Families of rows that turns and mirrors carry onto each other, the same ones carrying the whole set onto itself: the rest of each named row's family, in list order
3 families of 6 rows
E: -1.06 -1.39 1.94 -1.15 0.41 -0.84 -1.23 1.87 1.76 -1.01 0.10 -1.71 0.47 4.23 1.48 -3.50 -3.48 -0.32 1.81 -0.11 -1.10 0.92 3.45 -1.00
Q: -1.97 1.44 -2.15 -3.47 2.70 4.77 -0.42 1.60 0.51 -1.52 -2.19 0.41 1.30 -0.11 3.50 1.42 -2.98 0.55 -0.85 1.44 -0.66 1.94 0.78 -1.88
H: 2.78 3.13 -1.25 -0.01 -1.68 0.46 1.66 -0.02 -1.22 0.57 -2.25 -1.54 -0.36 0.05 -0.18 3.37 2.10 1.27 -2.64 -1.56 2.10 2.25 1.91 1.60
D: 1.78 -2.43 -1.60 0.54 1.94 -1.03 -1.21 0.56 -1.57 3.10 2.01 -1.97 -3.12 0.92 0.56 0.46 2.39 -3.11 -1.91 -1.59 1.08 -0.46 -0.63 -0.69
F: -1.81 0.27 2.15 -0.03 2.50 -1.54 0.04 2.41 0.83 1.15 1.57 -0.75 3.54 2.88 1.36 -3.01 -2.61 -0.63 0.31 -1.54 -1.54 -0.50 3.48 -1.57
P: 0.64 0.52 2.69 0.30 -0.12 -2.27 0.61 -2.58 0.27 -4.19 0.44 -2.08 -0.27 1.28 -1.66 4.43 -0.08 2.73 0.83 -0.99 -2.05 -2.74 1.77 -0.32
S: 2.20 0.70 -0.72 1.65 -0.42 0.78 3.05 1.15 -0.27 0.41 -2.71 0.87 0.83 1.10 -0.40 3.65 2.32 1.80 -1.05 -1.07 -1.96 2.01 2.20 3.12
B: 0.89 0.71 -1.15 -3.19 2.24 3.87 2.24 2.88 0.22 -2.00 -1.64 0.44 1.89 -2.18 2.34 -0.05 -3.60 2.60 -0.69 0.64 -1.03 0.60 1.75 -2.06
Z: -0.39 -1.63 -0.56 -1.39 4.34 -0.32 -1.36 -2.42 -2.58 -1.99 1.46 -0.90 -0.80 -3.11 1.98 2.29 -2.78 -1.18 0.42 0.15 -0.02 -1.44 -4.36 0.44
J: 0.06 -0.07 -1.80 -3.70 4.02 3.09 1.08 0.62 -0.92 -1.19 -2.09 0.39 2.55 -0.14 3.89 -1.12 -3.22 1.23 0.49 2.38 0.04 1.91 0.80 1.46
N: 0.24 0.61 -0.48 0.27 -1.55 2.22 2.39 -0.83 -2.80 0.74 -4.71 -0.66 0.50 1.54 -0.32 3.70 2.63 0.15 -1.76 -1.46 -0.28 0.97 1.75 1.73
A: 0.26 -3.06 -0.11 3.95 1.78 1.13 0.04 -0.12 -3.00 1.27 1.41 -3.85 -1.89 1.17 0.59 -0.36 1.07 -2.81 -2.76 -0.40 1.42 -0.60 -0.01 -1.51
U: 0.36 1.60 4.91 -0.66 -0.07 -2.37 1.57 -2.59 1.99 -1.78 0.28 -2.50 2.09 0.99 -0.75 3.86 -1.22 2.18 1.22 -2.49 -0.80 -0.80 -0.01 -0.49
Y: -0.25 -0.22 1.11 0.10 2.08 0.53 -1.63 -2.20 -4.23 -1.30 3.19 1.09 -0.21 -0.64 0.70 2.83 -1.13 -0.07 -0.75 2.82 -1.14 -0.65 -4.90 0.95
X: 0.08 -0.12 2.22 -1.70 4.60 1.84 -2.87 -1.24 -1.58 -1.81 1.93 -0.80 0.00 -1.43 0.35 2.48 -0.60 -1.02 -0.22 1.03 -0.98 0.79 -5.73 -0.43
R: 2.03 -3.76 0.08 0.57 0.43 2.12 -1.71 1.30 -2.57 1.51 3.57 -3.51 -2.12 1.73 2.17 0.63 0.53 -1.28 -3.27 0.53 0.96 -1.12 -0.01 -1.49
V: 0.49 2.96 3.96 -0.86 -1.43 -2.21 -1.00 -2.75 -0.55 -2.54 -0.67 -1.56 0.33 1.22 -3.12 1.98 -2.74 1.53 0.73 -2.18 -1.89 0.01 1.21 0.66
K: -0.36 -0.20 3.02 -0.77 1.13 -0.06 -0.99 4.18 1.06 1.28 0.77 1.38 0.56 2.84 1.92 -2.84 -3.86 -1.46 -0.13 -0.72 -2.50 -1.63 1.55 -1.02

Same family as P: S, B, Y, R, K
Same family as N: Q, F, A, U, X

